One turning vector, and how many ticks it has turned
The counts run from 0 to 306.
| 117 | 121 | 145 | 142 | 171 | 118 | 151 | 133 | 144 | 165 | 109 | 119 | 126 | 145 | 150 | 143 | 156 | 130 | 111 | 151 | 137 | 125 | 129 | 125 | 115 | 150 | 132 | 134 | 119 | 137 | 111 | 129 | 122 |  87 | 173 | 148 | 175 | 111 | 157 | 151 | 105 | 101 | 148 | 142 | 137 | 157 | 139 | 104 | 132 | 106 | 125 | 115 | 128 | 144 | 143 | 171 | 125 | 148 | 143 | 106 | 142 | 134 | 131 | 135 | 137 | 116 | 128 | 161 | 119 | 147 | 106 |
172
| 121 | 162 | 144 | 162 | 146 | 138 | 147 | 146 | 142 | 143 | 123 | 122 | 108 | 157 | 122 | 160 | 157 | 147 |  82 | 128 | 112 | 112 | 137 | 120 | 107 | 144 | 144 | 157 | 102 | 121 | 112 | 160 | 106 | 114 | 137 | 155 | 153 | 148 | 116 | 157 | 127 |  91 | 110 | 165 | 113 | 136 | 119 | 111 | 135 | 128 | 135 | 135 | 106 | 142 | 103 | 136 | 109 | 156 | 155 | 108 | 129 | 141 |  98 | 125 | 113 | 115 | 145 | 137 | 131 | 127 | 124 |
192
| 124 | 143 | 152 | 154 | 144 | 129 | 133 | 121 | 161 | 168 | 112 | 123 | 116 | 160 | 157 | 127 | 161 | 118 | 100 | 133 | 147 | 159 | 124 | 110 | 106 | 144 | 153 | 120 | 110 |  97 | 115 | 152 | 115 |  99 | 158 | 137 | 173 | 122 | 131 | 156 | 127 | 107 | 113 | 142 | 144 | 139 | 153 | 104 | 154 | 101 | 114 | 130 | 120 | 152 | 144 | 148 | 132 | 151 | 153 | 113 | 102 | 133 | 116 | 135 | 118 | 135 | 144 | 120 | 106 | 147 | 111 |
139
|  92 | 152 | 147 | 159 | 167 | 119 | 124 | 160 | 152 | 142 | 112 | 129 | 128 | 143 | 113 | 171 | 158 | 141 |  99 | 117 | 108 | 111 | 113 | 109 | 103 | 139 | 116 | 135 | 110 | 117 | 127 | 150 | 104 | 110 | 136 | 148 | 167 | 157 | 119 | 163 | 133 |  93 | 138 | 154 | 116 | 153 | 124 | 117 | 139 | 131 | 146 | 124 | 124 | 159 | 124 | 140 | 122 | 152 | 156 | 117 | 126 | 137 |  95 | 117 | 135 | 123 | 136 | 135 | 136 | 142 | 131 |
196
| 116 | 137 | 158 | 143 | 146 | 146 | 143 | 135 | 125 | 145 | 121 | 114 | 100 | 150 | 136 | 160 | 154 | 145 | 100 | 133 | 152 | 133 | 120 | 123 | 102 | 165 | 137 | 151 | 101 | 142 | 120 | 120 | 117 |  91 | 148 | 142 | 171 | 121 | 130 | 154 | 140 |  95 | 113 | 158 | 106 | 140 | 146 | 114 | 114 |  95 | 145 | 162 | 119 | 137 | 150 | 167 | 135 | 167 | 131 | 112 | 131 | 164 | 110 | 138 | 127 | 131 | 129 | 138 | 141 | 127 | 121 |
158
| 116 | 128 | 139 | 167 | 157 | 127 | 132 | 147 | 143 | 143 | 121 | 126 | 112 | 149 | 120 | 170 | 165 | 137 | 108 | 114 | 111 | 118 | 128 | 105 |  96 | 146 | 127 | 132 | 115 | 102 | 130 | 159 | 119 |  97 | 148 | 142 | 158 | 145 | 131 | 164 | 126 |  88 | 128 | 148 | 117 | 161 | 133 | 134 | 128 | 131 | 146 | 129 | 123 | 149 | 118 | 145 | 122 | 160 | 161 | 123 | 125 | 130 |  86 | 110 | 128 | 123 | 129 | 142 | 128 | 132 | 120 |
195
| 128 | 141 | 131 | 182 | 154 | 134 | 171 | 118 | 132 | 149 | 106 | 128 | 108 | 153 | 135 | 166 | 143 | 153 | 104 | 130 | 124 | 112 | 141 | 128 | 104 | 154 | 135 | 141 | 110 | 139 | 124 | 147 | 114 |  98 | 152 | 142 | 152 | 117 | 152 | 164 | 112 |  79 | 114 | 141 | 123 | 134 | 118 | 107 | 121 | 103 | 134 | 128 | 102 | 132 | 121 | 167 | 121 | 144 | 164 | 126 | 140 | 125 | 117 | 107 | 123 | 125 | 137 | 153 | 120 | 147 | 112 |
84
| 101 | 137 | 125 | 168 | 191 | 137 | 155 | 130 | 119 | 151 | 127 | 148 | 138 | 147 | 153 | 128 | 158 | 138 | 114 | 129 | 142 | 109 | 108 | 125 | 122 | 134 | 120 | 147 |  93 | 124 | 122 | 121 | 119 |  92 | 150 | 118 | 155 | 114 | 110 | 164 | 137 |  91 | 133 | 150 | 119 | 130 | 128 | 124 | 129 | 113 | 136 | 138 | 117 | 159 | 128 | 135 | 145 | 157 | 150 | 116 | 121 | 162 | 120 | 147 | 121 | 126 | 129 | 114 | 135 | 147 | 125 |
245
|  95 | 150 | 148 | 152 | 155 | 130 | 154 | 145 | 123 | 151 | 114 | 125 | 112 | 147 | 128 | 168 | 156 | 154 | 109 | 129 | 131 | 111 | 111 | 134 | 115 | 146 | 128 | 159 |  96 | 144 | 110 | 127 | 108 | 105 | 132 | 155 | 166 | 119 | 127 | 147 | 126 |  86 | 131 | 156 | 110 | 131 | 125 | 115 | 130 | 112 | 133 | 138 |  92 | 150 | 138 | 162 | 134 | 158 | 134 | 105 | 123 | 166 | 109 | 135 | 132 | 120 | 130 | 152 | 153 | 131 | 119 |
74
| 103 | 119 | 133 | 158 | 175 | 143 | 154 | 124 | 123 | 145 | 111 | 135 | 123 | 142 | 145 | 147 | 150 | 138 |  97 | 138 | 138 | 115 | 123 | 130 | 121 | 149 | 107 | 143 |  94 | 139 | 131 | 126 | 117 |  94 | 159 | 124 | 171 | 133 | 141 | 169 | 122 |  92 | 118 | 160 | 122 | 139 | 130 | 103 | 124 | 101 | 157 | 146 | 130 | 144 | 137 | 155 | 143 | 170 | 156 | 125 | 136 | 153 | 115 | 134 | 133 | 144 | 132 | 134 | 122 | 152 | 137 |
162
| 115 | 142 | 138 | 156 | 180 | 122 | 132 | 163 | 143 | 151 | 118 | 123 | 133 | 150 | 125 | 160 | 177 | 140 | 108 | 128 | 124 | 112 | 114 | 104 | 121 | 133 | 125 | 155 | 119 | 116 | 129 | 148 | 127 | 103 | 154 | 139 | 165 | 129 | 130 | 153 | 126 |  91 | 145 | 156 | 106 | 178 | 138 | 133 | 119 | 131 | 145 | 118 | 120 | 161 | 131 | 158 | 145 | 158 | 157 | 109 | 130 | 129 | 105 | 122 | 126 | 109 | 113 | 158 | 140 | 120 | 119 |
279
| 107 | 155 | 151 | 157 | 138 | 131 | 151 | 127 | 144 | 150 | 109 | 120 | 107 | 143 | 118 | 178 | 141 | 143 | 106 | 126 | 123 | 107 | 118 | 134 |  91 | 160 | 140 | 138 |  99 | 148 | 118 | 132 |  98 |  97 | 148 | 163 | 163 | 141 | 122 | 159 | 123 |  86 | 140 | 155 | 123 | 119 | 121 | 115 | 140 | 118 | 131 | 137 | 107 | 142 | 130 | 144 | 109 | 148 | 143 | 116 | 146 | 143 | 108 | 114 | 142 | 131 | 140 | 159 | 138 | 145 | 110 |
292
| 125 | 133 | 142 | 170 | 155 | 131 | 165 | 132 | 136 | 150 | 110 | 122 | 128 | 155 | 148 | 149 | 145 | 135 |  94 | 131 | 132 | 144 | 146 | 128 | 120 | 144 | 126 | 137 |  99 | 125 | 126 | 138 | 117 |  99 | 149 | 141 | 155 | 122 | 162 | 160 | 110 |  87 | 112 | 140 | 134 | 146 | 127 | 107 | 136 |  98 | 137 | 120 | 110 | 150 | 127 | 177 | 142 | 160 | 158 | 131 | 114 | 124 | 124 | 122 | 122 | 127 | 138 | 142 | 113 | 151 | 123 |
262
| 141 | 140 | 136 | 174 | 170 | 126 | 169 | 118 | 126 | 157 | 116 | 123 | 128 | 160 | 161 | 137 | 154 | 136 | 110 | 137 | 138 | 133 | 135 | 126 | 128 | 149 | 142 | 141 | 112 | 118 | 116 | 143 | 128 |  94 | 159 | 138 | 149 |  97 | 153 | 154 | 112 |  82 | 116 | 129 | 129 | 146 | 143 | 113 | 123 | 101 | 125 | 117 | 105 | 153 | 120 | 166 | 145 | 150 | 154 | 116 | 123 | 128 | 119 | 126 | 114 | 115 | 132 | 139 | 113 | 145 | 114 |
261
| 108 | 171 | 139 | 159 | 154 | 129 | 152 | 135 | 145 | 148 | 122 | 136 | 123 | 147 | 124 | 172 | 151 | 145 | 114 | 117 | 122 |  97 | 105 | 138 | 101 | 149 | 141 | 135 | 107 | 153 | 122 | 128 | 104 | 100 | 153 | 155 | 154 | 118 | 125 | 159 | 116 |  77 | 150 | 144 | 119 | 133 | 114 | 140 | 130 | 126 | 120 | 122 | 104 | 147 | 125 | 147 | 108 | 136 | 139 | 110 | 155 | 150 | 111 | 115 | 131 | 122 | 138 | 148 | 138 | 143 | 107 |
293
| 100 | 146 | 134 | 162 | 192 | 121 | 153 | 127 | 154 | 152 | 114 | 131 | 145 | 145 | 142 | 131 | 158 | 136 | 119 | 136 | 125 | 103 | 118 | 130 | 121 | 147 | 141 | 134 | 105 | 149 | 113 | 135 | 109 | 100 | 171 | 146 | 163 | 120 | 129 | 166 | 103 |  93 | 160 | 155 | 133 | 142 | 117 | 122 | 146 | 132 | 123 | 105 | 131 | 158 | 118 | 129 | 104 | 132 | 150 | 102 | 154 | 137 | 113 | 132 | 136 | 114 | 144 | 139 | 118 | 156 | 115 |
297
| 106 | 121 | 151 | 140 | 152 | 133 | 119 | 138 | 138 | 156 | 125 | 117 | 115 | 156 | 143 | 136 | 170 | 123 | 119 | 138 | 153 | 139 | 108 | 108 | 104 | 148 | 131 | 131 | 106 |  96 | 121 | 127 | 117 |  79 | 167 | 132 | 178 | 131 | 120 | 154 | 145 | 108 | 129 | 156 | 116 | 155 | 159 | 114 | 134 | 107 | 134 | 148 | 140 | 157 | 156 | 150 | 143 | 160 | 144 | 107 | 112 | 151 | 108 | 138 | 131 | 126 | 129 | 130 | 136 | 139 | 123 |
239
|  96 | 149 | 157 | 152 | 148 | 133 | 123 | 136 | 156 | 149 | 116 | 129 | 109 | 136 | 124 | 161 | 160 | 138 | 105 | 124 | 120 | 117 | 104 | 117 |  80 | 153 | 135 | 126 | 106 | 118 | 118 | 147 |  95 | 101 | 151 | 148 | 178 | 150 | 107 | 160 | 147 |  99 | 126 | 155 | 125 | 133 | 128 | 125 | 152 | 121 | 131 | 147 | 127 | 152 | 135 | 130 | 120 | 156 | 147 | 110 | 132 | 141 | 101 | 129 | 135 | 139 | 142 | 137 | 143 | 146 | 122 |
114
|  93 | 164 | 155 | 146 | 153 | 135 | 134 | 143 | 157 | 149 | 118 | 132 | 118 | 143 | 125 | 155 | 158 | 136 | 113 | 127 | 128 | 110 |  89 | 125 |  89 | 143 | 146 | 135 | 103 | 129 | 109 | 137 |  96 | 102 | 143 | 147 | 168 | 144 | 104 | 160 | 143 |  94 | 148 | 154 | 116 | 134 | 127 | 128 | 147 | 124 | 120 | 135 | 117 | 151 | 126 | 122 | 113 | 147 | 133 | 105 | 133 | 153 |  99 | 133 | 132 | 122 | 140 | 144 | 146 | 145 | 122 |
115
| 123 | 154 | 164 | 161 | 129 | 132 | 143 | 132 | 165 | 156 | 115 | 115 | 122 | 147 | 145 | 130 | 156 | 124 |  88 | 134 | 149 | 163 | 133 | 119 | 110 | 139 | 153 | 121 |  86 | 106 | 115 | 139 | 110 | 112 | 144 | 149 | 166 | 125 | 124 | 146 | 137 |  98 | 104 | 150 | 131 | 122 | 141 | 109 | 162 |  96 | 118 | 134 | 108 | 152 | 129 | 158 | 132 | 160 | 136 | 118 |  91 | 135 | 119 | 137 | 118 | 126 | 155 | 124 | 122 | 149 | 116 |
140
| 119 | 153 | 149 | 145 | 165 | 136 | 144 | 141 | 139 | 154 | 131 | 121 | 107 | 158 | 155 | 114 | 168 | 145 | 108 | 144 | 148 | 138 | 116 | 121 | 127 | 136 | 150 | 158 |  98 | 109 | 104 | 129 | 122 | 111 | 141 | 139 | 163 | 114 | 110 | 150 | 138 | 104 | 106 | 154 | 118 | 140 | 153 | 113 | 132 | 113 | 128 | 139 | 103 | 153 | 131 | 132 | 137 | 158 | 135 |  88 | 107 | 163 | 110 | 162 | 118 | 113 | 133 | 113 | 138 | 131 | 129 |
149
| 111 | 127 | 159 | 141 | 154 | 135 | 136 | 166 | 138 | 148 | 117 | 108 | 135 | 140 | 136 | 145 | 166 | 130 |  87 | 130 | 139 | 148 | 127 | 105 | 119 | 138 | 123 | 137 |  90 | 109 | 126 | 135 | 120 | 111 | 145 | 142 | 169 | 138 | 143 | 149 | 133 |  98 | 124 | 164 | 115 | 158 | 141 | 107 | 136 | 106 | 142 | 131 | 124 | 153 | 142 | 173 | 151 | 177 | 147 | 123 | 117 | 138 | 120 | 132 | 129 | 130 | 129 | 128 | 123 | 133 | 134 |
62
| 127 | 149 | 146 | 154 | 180 | 119 | 132 | 138 | 164 | 153 | 118 | 124 | 134 | 152 | 151 | 119 | 173 | 127 | 108 | 142 | 122 | 123 | 133 | 117 | 123 | 137 | 154 | 132 | 118 | 111 | 111 | 155 | 111 | 112 | 172 | 142 | 162 | 136 | 130 | 160 | 106 | 106 | 145 | 153 | 135 | 159 | 135 | 113 | 145 | 147 | 124 | 101 | 134 | 152 | 113 | 132 | 100 | 138 | 154 |  92 | 136 | 125 | 104 | 131 | 126 | 107 | 152 | 122 | 109 | 136 | 116 |
12
| 145 | 148 | 129 | 167 | 188 | 122 | 149 | 137 | 140 | 151 | 122 | 121 | 126 | 163 | 148 | 130 | 160 | 138 | 103 | 142 | 123 | 123 | 152 | 108 | 131 | 146 | 154 | 137 | 119 | 124 | 119 | 152 | 129 | 108 | 169 | 143 | 145 | 121 | 148 | 168 | 101 |  88 | 128 | 149 | 131 | 163 | 132 | 120 | 124 | 130 | 134 | 105 | 124 | 143 | 111 | 149 | 114 | 142 | 166 | 103 | 147 | 121 | 111 | 110 | 123 | 106 | 136 | 132 | 105 | 140 | 117 |
94
| 108 | 148 | 152 | 167 | 182 | 124 | 151 | 117 | 147 | 170 | 113 | 148 | 146 | 148 | 158 | 121 | 157 | 121 | 126 | 134 | 156 | 137 | 107 | 130 | 117 | 128 | 130 | 122 |  99 | 113 | 115 | 123 | 112 |  93 | 160 | 132 | 160 | 105 | 138 | 159 | 127 |  92 | 142 | 140 | 138 | 132 | 134 | 126 | 148 | 109 | 109 | 110 | 110 | 159 | 127 | 151 | 149 | 153 | 151 | 117 | 113 | 130 | 131 | 141 | 127 | 133 | 140 | 123 | 126 | 169 | 107 |
45
| 100 | 135 | 147 | 161 | 165 | 127 | 160 | 133 | 134 | 153 | 100 | 130 | 135 | 144 | 133 | 163 | 147 | 137 | 108 | 128 | 134 | 129 | 129 | 132 | 115 | 137 | 105 | 134 |  92 | 139 | 131 | 120 | 114 | 107 | 156 | 156 | 162 | 110 | 163 | 157 | 103 |  81 | 139 | 152 | 125 | 132 | 112 | 116 | 132 | 102 | 135 | 116 | 111 | 149 | 140 | 179 | 141 | 161 | 145 | 130 | 136 | 133 | 131 | 124 | 134 | 124 | 134 | 147 | 130 | 157 | 120 |
170
| 102 | 144 | 129 | 163 | 172 | 125 | 149 | 134 | 149 | 140 | 109 | 130 | 138 | 139 | 140 | 154 | 147 | 127 |  99 | 125 | 127 | 104 | 125 | 130 | 116 | 151 | 123 | 125 | 103 | 153 | 128 | 131 | 111 | 108 | 168 | 143 | 165 | 135 | 135 | 166 | 115 |  84 | 152 | 161 | 128 | 138 | 108 | 127 | 139 | 127 | 130 | 113 | 129 | 148 | 121 | 141 | 105 | 147 | 163 | 118 | 166 | 141 | 112 | 114 | 138 | 136 | 147 | 138 | 121 | 167 | 122 |
296
| 128 | 173 | 136 | 183 | 169 | 138 | 160 | 118 | 149 | 151 | 126 | 142 | 138 | 161 | 156 | 124 | 156 | 136 | 111 | 129 | 136 | 114 | 119 | 130 | 127 | 136 | 160 | 128 |  99 | 121 | 118 | 140 | 109 | 115 | 149 | 136 | 141 | 116 | 115 | 171 | 118 |  82 | 141 | 136 | 130 | 125 | 121 | 135 | 154 | 122 | 110 | 109 | 112 | 156 | 109 | 125 | 121 | 137 | 151 | 111 | 134 | 126 | 114 | 121 | 108 | 117 | 150 | 110 | 115 | 158 | 109 |
219
| 110 | 148 | 142 | 168 | 154 | 141 | 144 | 138 | 149 | 138 | 126 | 131 | 123 | 151 | 126 | 149 | 153 | 142 |  98 | 118 | 136 | 108 | 110 | 124 | 107 | 159 | 135 | 128 | 100 | 143 | 131 | 123 | 111 | 103 | 152 | 139 | 160 | 139 | 104 | 169 | 144 |  76 | 143 | 159 | 109 | 122 | 129 | 147 | 128 | 120 | 142 | 142 | 126 | 154 | 132 | 129 | 118 | 146 | 150 | 118 | 163 | 156 | 107 | 112 | 124 | 141 | 149 | 118 | 140 | 158 | 122 |
118
| 149 | 146 | 137 | 169 | 166 | 136 | 151 | 116 | 150 | 155 | 133 | 126 | 122 | 162 | 160 | 113 | 157 | 120 | 107 | 135 | 157 | 140 | 133 | 119 | 132 | 156 | 168 | 128 | 105 | 114 | 118 | 130 | 124 | 101 | 175 | 130 | 153 | 113 | 139 | 166 | 119 |  92 | 114 | 133 | 130 | 138 | 141 | 124 | 137 | 112 | 117 | 130 | 125 | 148 | 123 | 141 | 128 | 145 | 155 | 112 | 143 | 139 | 116 | 122 | 106 | 126 | 149 | 106 | 105 | 161 | 107 |
135
|  99 | 134 | 138 | 151 | 183 | 131 | 132 | 115 | 147 | 163 | 117 | 136 | 125 | 146 | 154 | 120 | 160 | 124 | 126 | 141 | 154 | 120 | 101 | 131 | 107 | 152 | 146 | 136 | 103 | 125 | 113 | 123 | 111 |  87 | 171 | 124 | 173 | 112 | 110 | 161 | 126 | 105 | 147 | 161 | 136 | 132 | 145 | 121 | 137 | 114 | 116 | 131 | 139 | 149 | 139 | 126 | 122 | 136 | 141 | 105 | 145 | 163 | 125 | 151 | 132 | 130 | 131 | 125 | 119 | 158 | 114 |
38
